Named turns come first, each shown by rows before and after it. Which turns, in which order, take the first row of each pair that follows to the second? Write the first one first, as in the answered first pair.
j_235 (before |-> after):
[ 2.51  0.77  0.90 -0.21  0.54 -0.05 -1.05 -1.42] |-> [ 0.92  1.62  0.15  1.42 -1.78 -1.00 -1.12  0.22]
[-1.07  0.74  0.64 -0.16  2.02  0.31 -0.71  1.73] |-> [ 0.12  0.54  0.98 -0.57  2.31  0.17 -0.94  1.03]
[ 0.97  0.03 -1.82 -0.23 -0.55  0.08 -0.50 -1.19] |-> [ 0.57  0.04 -2.05  0.02 -0.94 -0.19 -0.56 -0.69]
j_945 (before |-> after):
[-2.18 -1.74  3.02 -1.55  1.20  2.90  3.08 -2.65] |-> [ 0.43 -0.51  5.82 -0.95 -1.93  1.55  0.99 -1.30]
[-1.72 -0.29 -2.49  0.23  1.02 -0.17  0.10  0.22] |-> [ 0.79  0.25 -0.99  1.08 -1.88 -1.34 -0.43 -1.26]
[ 0.73  0.30  1.14  0.57 -1.11  0.47 -0.25  1.18] |-> [-1.03 -0.26 -0.31  0.25  0.90  1.36  0.72  0.92]
j_944 (before |-> after):
[-4.85 -0.17  0.84 -0.12  0.50  1.23  0.57  3.90] |-> [-1.91  0.53  4.61 -0.86 -1.02  0.93 -0.34  3.29]
[ 1.35  0.06 -2.35  0.32 -0.11 -0.65 -0.96 -0.82] |-> [ 1.48  0.40 -2.13  0.18 -0.11 -0.85 -1.34  0.25]
[-1.19  0.77  6.48 -0.48 -1.74  0.83  0.85  1.67] |-> [-1.28 -0.96  4.77 -0.39 -1.89  1.75  3.11 -2.96]
Pairs:
Each pair is two turns apart.
[-0.48 -0.56 -2.24  0.53 -0.40  0.23  0.44 -1.04] |-> [-0.43 -0.15 -2.13 -0.49  1.70  0.56 -0.14  0.44]
j_944 j_235
[ 3.58  0.19  3.12 -0.01 -3.22 -0.23 -1.06 -1.35] |-> [-2.08 -1.11 -5.07  1.18 -0.23  0.13  1.48 -1.57]
j_944 j_944
[ 0.87 -0.19 -1.66 -0.40  1.79 -0.07 -0.76 -0.18] |-> [ 1.31 -0.31 -1.56 -0.31  1.06 -0.25 -0.53 -1.20]
j_944 j_945
[ 1.30  0.90  0.25 -1.75  1.75  0.77 -1.00  2.45] |-> [ 1.22  0.00  0.36 -2.13  2.50  1.81  0.39  0.11]
j_944 j_945
[-1.43 -0.97 -2.05  1.28 -2.08 -1.52  2.12 -1.62] |-> [ 0.81  0.11  1.20  0.99 -3.76 -2.30  0.58  0.29]
j_945 j_944
[-3.82  0.45 -0.78 -0.95  2.91  0.31 -0.22  3.11] |-> [-2.46 -1.54 -0.53 -1.60  2.59  1.86  2.03 -3.07]
j_944 j_945
[-3.79 -0.94  0.14 -0.93  2.97  1.88  2.24 -0.48] |-> [ 0.70 -0.21  3.16 -2.46  3.66  1.42 -0.43  0.89]
j_944 j_235
[ 2.34 -0.94  3.14 -1.91 -0.71 -0.08 -1.03 -1.90] |-> [-4.01 -0.32 -0.31 -0.85  1.26 -0.13 -0.11  2.72]
j_235 j_945
[ 2.41 -0.50  1.39 -1.18  0.73  0.13 -1.83 -1.69] |-> [-0.54 -0.86 -2.67 -0.47  2.48  0.29 -0.84 -1.33]
j_944 j_944
[ 2.41 -0.19 -0.90 -1.68  3.25 -0.13 -2.10 -0.33] |-> [ 2.31 -0.52 -2.16 -1.24  2.87 -0.01 -1.34 -1.76]
j_945 j_944
[-0.07  1.93 -0.50  1.08 -1.36 -1.25 -2.37  2.71] |-> [-1.30  1.76 -0.79  0.21  0.63 -0.51 -1.78  3.34]
j_945 j_944
[-1.24 -0.07 -1.18 -0.16 -0.90 -1.77 -0.55  1.66] |-> [ 0.93 -0.46  1.03 -0.56 -2.32 -1.44 -0.20 -0.38]
j_944 j_944
[-2.45  0.31 -1.85 -2.11  3.11  0.29  1.08 -0.78] |-> [-1.03  0.26 -3.36 -0.08 -0.69 -1.28  1.31 -3.18]
j_945 j_944
[-0.83 -0.09  1.11 -0.30 -0.65  0.14 -0.29  0.94] |-> [-0.11 -0.36  0.87  0.05 -1.30 -0.06  0.36 -0.59]
j_945 j_945
[-2.53  0.15 -0.70  0.01  0.38 -0.03 -0.48  2.61] |-> [ 0.13  0.39  0.94  1.07 -2.72 -1.17 -1.09  1.02]
j_945 j_945
[-1.52  0.30 -1.36 -1.66  1.68 -0.93 -1.47  0.61] |-> [ 0.90  0.00  0.35 -2.32  1.38 -0.94 -1.99 -0.45]
j_235 j_944
[ 2.74 -0.44  2.32 -0.73 -1.75 -0.46  0.02 -3.19] |-> [ 2.47  0.89  2.22  0.26 -2.43 -1.99 -1.75  1.30]
j_944 j_945
[ 0.16  0.35  2.14  0.74 -2.97  0.07  0.75 -1.33] |-> [-0.97  1.36  1.76  0.98 -2.41 -0.47 -0.33  1.84]
j_944 j_945
[ 1.93 -1.06 -2.12  1.30  0.47 -0.32  1.21 -2.33] |-> [ 2.58 -0.06 -2.18  2.14 -0.90 -1.50 -0.16 -0.39]
j_944 j_945
[ 1.89 -0.36 -0.17  0.39 -1.73 -0.43 -0.32 -0.58] |-> [-0.44 -1.12 -1.99 -0.05  0.80  0.41  0.79 -1.03]
j_945 j_945
[ 1.09  0.98 -0.27 -0.55  0.87  0.18 -1.01  2.51] |-> [ 0.00  0.47 -1.98 -0.48  1.83  0.57 -0.09  1.58]
j_945 j_944
[-0.95 -0.88  2.66  0.59  0.06  0.35  0.13  1.74] |-> [-1.12 -1.31  2.66  0.23  0.83  0.84  0.80  0.63]
j_944 j_945
[ 3.48 -0.75  0.08 -0.43  0.76 -0.22 -0.68 -2.01] |-> [ 1.32 -1.12 -1.51 -1.03  3.22  0.41 -0.09 -1.16]
j_945 j_945
[-0.46 -0.07 -0.59 -0.22 -0.27  0.65  0.99 -1.40] |-> [-0.76  0.67  0.05 -0.36  0.28  0.12 -0.37  1.52]
j_944 j_944
[-3.63 -0.21 -0.70 -2.16  0.25  1.49 -0.90  2.86] |-> [ 0.07 -0.91  1.36 -4.21  1.83  2.34 -1.17  0.41]
j_235 j_944
[-1.98 -0.50 -1.81  0.19  0.32  0.63 -0.12  0.43] |-> [-0.59 -0.41 -2.00  0.94 -1.60 -0.27 -0.18 -0.42]
j_945 j_944
[-0.51  0.05  0.36  0.71 -1.22  1.03  1.13 -2.32] |-> [-0.13  0.83  0.51  1.54 -2.73 -0.15 -0.12 -0.56]
j_944 j_945
[-1.66 -1.31 -1.74 -1.26  4.05  1.70  1.78 -2.48] |-> [ 0.82 -1.20 -2.43  0.92 -0.83  0.05  1.54 -5.08]
j_945 j_944
[-2.69 -0.69  1.21 -0.11  1.54  1.06  2.46 -1.43] |-> [-0.26 -0.78  1.85  0.98 -1.54 -0.17  2.11 -3.09]
j_944 j_945
[-0.55 -0.25  2.10  0.19 -1.19  0.22  1.63 -2.53] |-> [-3.34  0.58 -0.81  0.81  0.71 -0.21  1.07  1.22]
j_944 j_944
[ 1.13  0.35  0.87 -1.94 -0.42 -0.64  1.57 -1.02] |-> [-0.87  0.82  0.40 -1.78  0.08 -0.76  1.00  1.95]
j_235 j_945
[ 1.46  0.36  1.81 -0.92  0.35 -0.07  0.67  0.78] |-> [ 0.22 -0.54 -0.97 -0.50  0.97  0.39  2.03 -1.04]
j_944 j_944
[ 2.17  0.76  2.06 -0.16 -0.73  0.01 -0.80  0.76] |-> [ 0.73  0.93  1.77 -0.36  0.56  0.65 -0.87  2.10]
j_944 j_945
[ 1.40 -1.14  1.24 -1.03 -0.89  0.04  0.55 -1.39] |-> [-0.56 -1.33  0.01 -1.59  1.31  0.66  0.90 -0.62]
j_945 j_945
[ 0.09  0.14 -3.83  0.63  2.34 -0.79 -1.30  2.39] |-> [ 1.26 -0.09 -4.45  1.44  0.31 -1.39 -1.14  1.07]
j_945 j_944
[-2.89  0.59 -2.87  0.09 -0.20 -0.96 -1.21  2.31] |-> [ 1.77  0.48  2.64 -0.91 -2.89 -0.68 -1.59 -0.66]
j_944 j_944
[ 0.52 -0.69 -1.26  0.52  0.22  0.19  0.83 -1.39] |-> [-0.39 -0.32 -1.02  0.20  1.34  0.38 -0.05  1.34]
j_945 j_945
[ 2.37 -0.16 -0.58  0.87 -0.57 -1.82 -1.12 -0.62] |-> [ 1.00 -0.07 -2.41  1.02  0.44 -1.64 -0.89 -0.56]
j_944 j_944
[-0.31 -0.62  0.14 -1.37  1.23  0.77 -2.19  3.41] |-> [ 3.00 -0.78  1.17 -0.51 -2.50 -0.02 -2.14 -0.18]
j_945 j_945
[ 0.86  0.33 -1.25 -3.21  4.19  1.38  1.50 -1.34] |-> [ 1.76  1.40  0.44 -3.39  3.97  0.73 -0.19  1.54]
j_944 j_944
[-0.62  1.01 -3.30  1.89 -1.45 -0.97 -1.10  1.35] |-> [ 2.36  1.15  0.42  1.24 -3.24 -1.03 -1.44  0.13]
j_944 j_944
[ 0.30 -0.49 -3.86 -0.67  4.97  0.83 -0.84 -0.57] |-> [ 1.45  0.82 -2.76  3.23 -3.76 -2.47 -1.44 -0.96]
j_945 j_235
[ 2.37 -0.16  0.24 -1.60  2.06  0.45 -0.87 -0.16] |-> [-0.91  0.92 -1.07  0.82 -1.34 -0.95 -0.78  2.56]
j_235 j_235
[ 2.02 -0.34  1.99 -0.76 -1.77  0.56  0.74 -2.66] |-> [ 1.35 -0.22  3.53 -1.70 -0.13  1.06  0.26 -1.07]
j_945 j_944
[ 0.98  0.18 -0.13  2.40 -4.60 -0.13 -1.17 -0.49] |-> [-2.14 -1.14 -3.42  2.01 -1.14  1.41  0.89 -2.22]
j_945 j_945
[-1.50  0.65 -1.27 -0.27  2.46  0.06  0.15  2.80] |-> [ 2.11  0.37  1.40 -1.59  2.86  0.50 -0.94  0.75]
j_235 j_944
[ 1.00  0.18  1.56 -0.75 -0.96 -0.10 -0.16  0.77] |-> [ 1.16 -0.23  0.80 -1.37  1.05  0.55  0.06  0.28]
j_945 j_235
[ 2.40  0.91 -0.31  0.82 -2.07  0.11 -0.94 -0.22] |-> [ 0.45 -0.34 -2.25  0.71  0.13  1.24  0.97 -1.62]
j_945 j_945
[-2.53  1.54 -2.09  0.32  1.60 -0.15 -0.20  2.35] |-> [ 2.02  1.43  3.51 -0.56 -1.42  0.19 -0.39 -0.60]
j_944 j_944
[ 1.83 -0.70 -2.40  0.71  1.15 -1.62 -2.53  1.41] |-> [ 2.54 -0.91 -2.57  0.85  0.17 -1.78 -2.26 -0.13]
j_945 j_945
[ 1.81 -0.55 -3.78  1.26 -1.99 -0.84 -0.30 -0.73] |-> [ 0.82  0.13 -3.94  1.00 -0.94 -1.33 -1.23  1.87]
j_944 j_945
[-1.44  0.39 -0.14  1.16 -1.01 -0.05  0.69  0.54] |-> [-0.42  0.73  1.04  0.99 -1.69 -0.27  0.39  0.28]
j_944 j_944
[ 1.33 -0.96 -1.21 -0.89  2.58  1.19  0.18 -1.57] |-> [ 1.43  0.67 -0.08  1.43 -2.72 -1.09 -1.15  1.20]
j_945 j_235
[ 1.57 -0.59 -0.21 -0.82  0.57  0.27  0.88 -1.58] |-> [ 1.01 -0.19 -1.54  0.52 -0.94 -0.51  0.83 -1.23]
j_235 j_944
[ 1.04 -0.58  2.02  1.40 -0.08  0.65 -0.27  0.68] |-> [-0.31 -1.38 -0.48  1.79  0.36  0.87  1.01 -0.65]
j_944 j_944
[ 0.17  0.28  0.00  0.23  0.40  1.26  1.56 -3.45] |-> [ 1.55  0.65  1.50  0.39 -1.04  0.75  1.04 -2.97]
j_945 j_944
[-2.27  1.22  2.76  0.10  0.11  0.76 -0.41  3.33] |-> [-0.07  0.60  3.75 -1.70  2.19  1.39 -0.48  1.47]
j_235 j_235
[ 1.04 -1.23 -2.04 -0.75  3.20  0.11  0.12 -1.49] |-> [ 1.02  0.68 -0.85  1.59 -2.67 -2.20 -0.92  0.57]
j_945 j_235
[ 0.30  0.53 -0.43  1.22  0.87 -1.05 -1.61  0.75] |-> [ 0.76  0.69  0.87  1.11  0.42 -0.84 -1.67  0.87]
j_235 j_944
[-1.82  0.20  0.34 -1.04  2.52  0.65  0.76  1.35] |-> [-0.42 -0.90  0.66 -0.95  1.20  0.95  1.62 -2.41]
j_944 j_945
[ 3.24 -0.24 -0.56 -1.47  1.71 -1.20 -1.39  1.15] |-> [ 3.01 -1.05 -1.97 -1.20  1.74 -0.69  0.25 -1.71]
j_944 j_944
[-1.01 -0.68 -0.64  0.11  0.26  1.21  0.80 -2.52] |-> [-2.03  0.19  0.35 -0.55  1.63  1.36 -0.79  1.36]
j_945 j_945
[ 0.72  0.08  0.88 -0.60 -0.63 -1.27 -0.07  1.58] |-> [ 1.02 -0.90 -0.06 -1.52  1.20 -0.38  0.53 -0.30]
j_945 j_235
[-0.42  0.60  4.06 -1.13  0.27  0.19 -0.83  2.29] |-> [-3.02 -0.35  0.79 -1.06  2.87  1.12  0.86  1.25]
j_945 j_944
[ 1.58  0.24  2.20 -0.53 -1.62  1.45 -0.10 -0.39] |-> [ 0.87  0.88  2.17 -0.21 -1.48  1.22 -0.77  1.56]
j_944 j_945
[-2.50  0.37  0.80 -0.25 -0.50 -0.21  0.77  1.83] |-> [-2.99  0.25 -0.59  0.20 -0.54 -0.38  1.15  0.89]
j_945 j_944
[ 0.73  0.44  2.72 -0.43  0.75 -0.23 -0.03  2.42] |-> [ 0.20 -1.35  0.55 -0.15  0.50  0.40  2.71 -2.57]
j_944 j_944
[-2.45  0.16 -1.36 -0.17 -0.07 -0.34 -0.24  1.30] |-> [-0.50  0.64  0.13  0.31 -2.29 -1.09 -1.11  1.22]
j_945 j_945
[-1.59  0.03 -1.56 -0.24  2.17  0.81 -0.42  2.19] |-> [-0.70 -1.05 -1.33 -0.65  1.93  1.79  1.08 -1.65]
j_944 j_945
[ 1.15 -0.62  2.64 -2.14  0.08  1.21  2.65 -2.36] |-> [-1.43  0.88  1.97 -1.76  1.63  0.67  0.96  3.54]
j_235 j_945
[ 1.47  0.25 -0.26  0.91 -2.10 -1.73 -0.55 -0.29] |-> [ 0.15  0.04 -2.12  1.51 -1.37 -1.43  0.15 -0.39]
j_944 j_944
[ 3.18  0.50  0.24 -0.77 -0.15  0.31 -1.76 -0.94] |-> [-1.78  0.93 -2.68  0.44  0.40  0.39 -0.80  1.46]
j_235 j_945
[ 0.71  0.00 -2.14  1.62 -1.69 -1.57 -0.89  0.86] |-> [-1.04 -0.06 -2.58  0.73  0.56 -0.86 -0.85  2.26]
j_944 j_945
[ 0.96  0.44  1.29  0.64 -0.53 -1.26 -2.76  0.74] |-> [-2.61 -0.46 -1.68  1.26 -0.17 -0.44  0.09 -1.33]
j_235 j_945
[ 0.78 -0.26 -0.14 -1.49  0.25 -0.62 -0.78  1.19] |-> [ 0.46  0.07  0.20 -0.52 -1.48 -1.08 -0.43  0.85]
j_944 j_235
[ 2.37 -1.01  1.45 -0.94 -0.66  0.69 -1.47 -1.48] |-> [-2.69 -0.10 -0.83 -0.05  0.59  0.42 -1.10  2.45]
j_235 j_945
[ 2.51  0.97 -1.35 -0.13 -0.31 -2.93 -2.58  2.56] |-> [ 3.28 -0.76 -1.69 -0.11 -1.39 -2.06 -0.20 -3.09]
j_944 j_944
[ 0.99  0.92  1.58  0.59  0.26 -1.22 -1.29  0.97] |-> [ 0.21 -0.61 -0.54  0.90  0.39 -0.58  0.62 -2.55]
j_944 j_944
[ 3.08 -1.48 -2.11 -0.89 -0.47 -0.50  0.26 -2.49] |-> [ 1.30 -0.40 -3.66  0.85 -2.28 -1.71 -0.23 -0.24]
j_235 j_944
[-0.02  0.54  1.29 -0.10 -1.03 -0.41  0.50 -0.04] |-> [-0.33  0.42  0.92 -0.88  0.94  0.15  0.35  0.04]
j_945 j_235
[-0.11 -0.64  0.20  1.40  0.01  0.94  2.83 -0.36] |-> [1.59 0.21 1.79 0.84 0.27 0.47 1.21 1.22]
j_235 j_945
[-1.35  0.61  1.16 -1.25  1.07 -0.35 -0.24  0.85] |-> [-1.96  0.25 -0.71 -0.76  1.03 -0.16  0.50 -0.58]
j_945 j_944
[-4.92  1.63  2.25  1.06 -2.13  0.54  1.19  3.05] |-> [-0.31 -0.81  3.58 -0.39 -2.34  1.98  2.63 -4.34]
j_235 j_945
[-1.52 -1.13  2.98 -0.92 -0.67  1.47  1.73 -1.87] |-> [-1.88 -1.45  0.36 -0.36 -0.42  1.19  2.55 -2.95]
j_235 j_944
[-1.66 -1.83 -2.70 -0.16 -0.03  1.04  1.52 -1.98] |-> [ 0.23 -1.49 -2.35  0.81 -2.50 -0.31  0.58 -2.15]
j_944 j_945
[-2.95 -1.36  1.86 -0.31  1.31  0.38 -0.65  0.97] |-> [-0.80 -1.39  3.47 -0.60  0.36  0.14 -1.08  0.27]
j_944 j_235
[ 1.57 -0.09  1.18 -0.09 -1.45 -0.61 -1.47  0.31] |-> [-0.07 -0.48 -0.39  0.87 -2.47 -0.66  0.10 -0.93]
j_944 j_235
[-2.18  0.04  0.36 -0.95  2.19  1.13  0.88 -1.05] |-> [-1.33  0.77  2.43 -1.63  1.58  0.67 -0.09  0.71]
j_944 j_944
[-0.98 -0.67 -2.34 -1.89  3.31  0.96  0.87 -0.88] |-> [ 0.84 -0.71 -3.43  0.10 -0.48 -0.54  0.62 -3.33]
j_945 j_944
[ 0.73 -0.74 -2.61  1.52 -0.74 -0.35 -0.16 -3.16] |-> [ 2.86  0.23  0.82  1.21 -2.21 -0.99 -1.83 -1.06]
j_945 j_944
[-1.23  0.15  1.33 -0.27 -1.77  0.64  2.49 -1.48] |-> [-0.40 -0.25  0.50 -1.39  1.06  1.27  2.18 -2.15]
j_944 j_235
[-0.17  0.71  0.41 -0.34 -0.38 -0.22 -0.95  1.46] |-> [ 0.84  0.07 -0.04 -0.02 -1.43 -0.33 -0.04 -0.95]
j_945 j_945
[ 3.55 -0.16  2.05 -1.56  0.39 -0.22 -0.50 -2.14] |-> [ 1.34  0.06 -0.22  1.24 -3.51 -1.48  0.64 -2.43]
j_235 j_944
[ 0.42  0.48  3.58 -3.35  2.55  1.68  1.20 -0.54] |-> [-1.81 -0.13  0.20 -2.55  3.67  1.96  2.40 -0.91]
j_944 j_944
[ 2.39 -0.51 -2.44  0.38 -0.78 -0.92 -0.86 -1.53] |-> [ 0.70  0.28 -2.64  1.18 -1.71 -1.61 -1.41  1.14]
j_235 j_944
[-1.14 -1.09 -3.30 -0.12  0.99  0.58  1.67 -1.62] |-> [ 3.72  0.56  0.90 -0.65 -0.14 -0.67 -1.92  1.03]
j_235 j_945
[-2.99 -0.13  0.00  0.49  0.23  0.49  1.30  0.64] |-> [-2.24 -0.15 -0.75  1.07 -1.46  0.07  1.62 -0.28]
j_945 j_944
[ 0.68 -0.82 -0.10  0.75 -1.89 -1.83 -0.49 -1.02] |-> [-0.55 -0.31 -0.44  0.63 -0.70 -1.95 -1.15  1.65]
j_944 j_945
[-1.89  0.01  1.60  0.82 -2.89 -0.64 -0.19  1.98] |-> [-2.81 -0.12  1.42  0.10 -0.86  0.02 -0.01  2.51]
j_945 j_944
[ 0.25 -0.65  0.66 -0.66  2.64  0.83 -0.43 -1.81] |-> [ 0.58 -0.71 -0.28  0.05  1.57  0.58 -0.02 -3.04]
j_945 j_944
[ 2.69  1.41  1.15  0.63 -1.83 -1.91 -2.29  2.40] |-> [ 1.24 -0.73 -2.28  1.09 -1.88 -0.68  1.44 -3.71]
j_944 j_944
[-0.59 -1.31 -1.45  0.74  1.19  0.64 -0.21  3.92] |-> [ 2.35 -2.98 -1.48  0.38  0.13  1.24  1.17 -1.71]
j_235 j_945
[-1.64  0.73  0.29  0.02 -0.22 -0.34  0.24  1.44] |-> [-0.21  0.23  1.62 -0.36 -1.08  0.01  0.67 -0.80]
j_944 j_944
[ 4.19 -1.15 -1.26 -0.61 -0.53 -0.50 -1.47 -2.44] |-> [ 1.07 -1.60 -3.19 -1.57  3.07  0.70 -0.50 -1.09]
j_945 j_945
[-0.90  0.93 -1.11  1.12 -1.35 -1.73 -2.08  3.88] |-> [-0.06 -1.46 -2.08  1.11 -2.15 -0.42  1.36 -3.85]
j_235 j_945
[-1.25 -1.64 -1.65 -0.03  0.29  0.55  1.16 -4.11] |-> [-1.70  0.93  0.08 -0.26  1.41 -0.74 -2.36  4.05]
j_944 j_944
[-1.07  0.83 -2.35  0.05  3.32  0.22  0.46  2.98] |-> [ 2.95  1.96  0.79  0.95 -1.07 -1.40 -1.20  2.88]
j_945 j_945
[-0.03 -0.95  0.39 -1.14  2.19  2.27 -1.52  2.15] |-> [ 2.65 -0.81  2.03 -0.16 -1.14  1.17 -1.98  0.61]
j_945 j_945
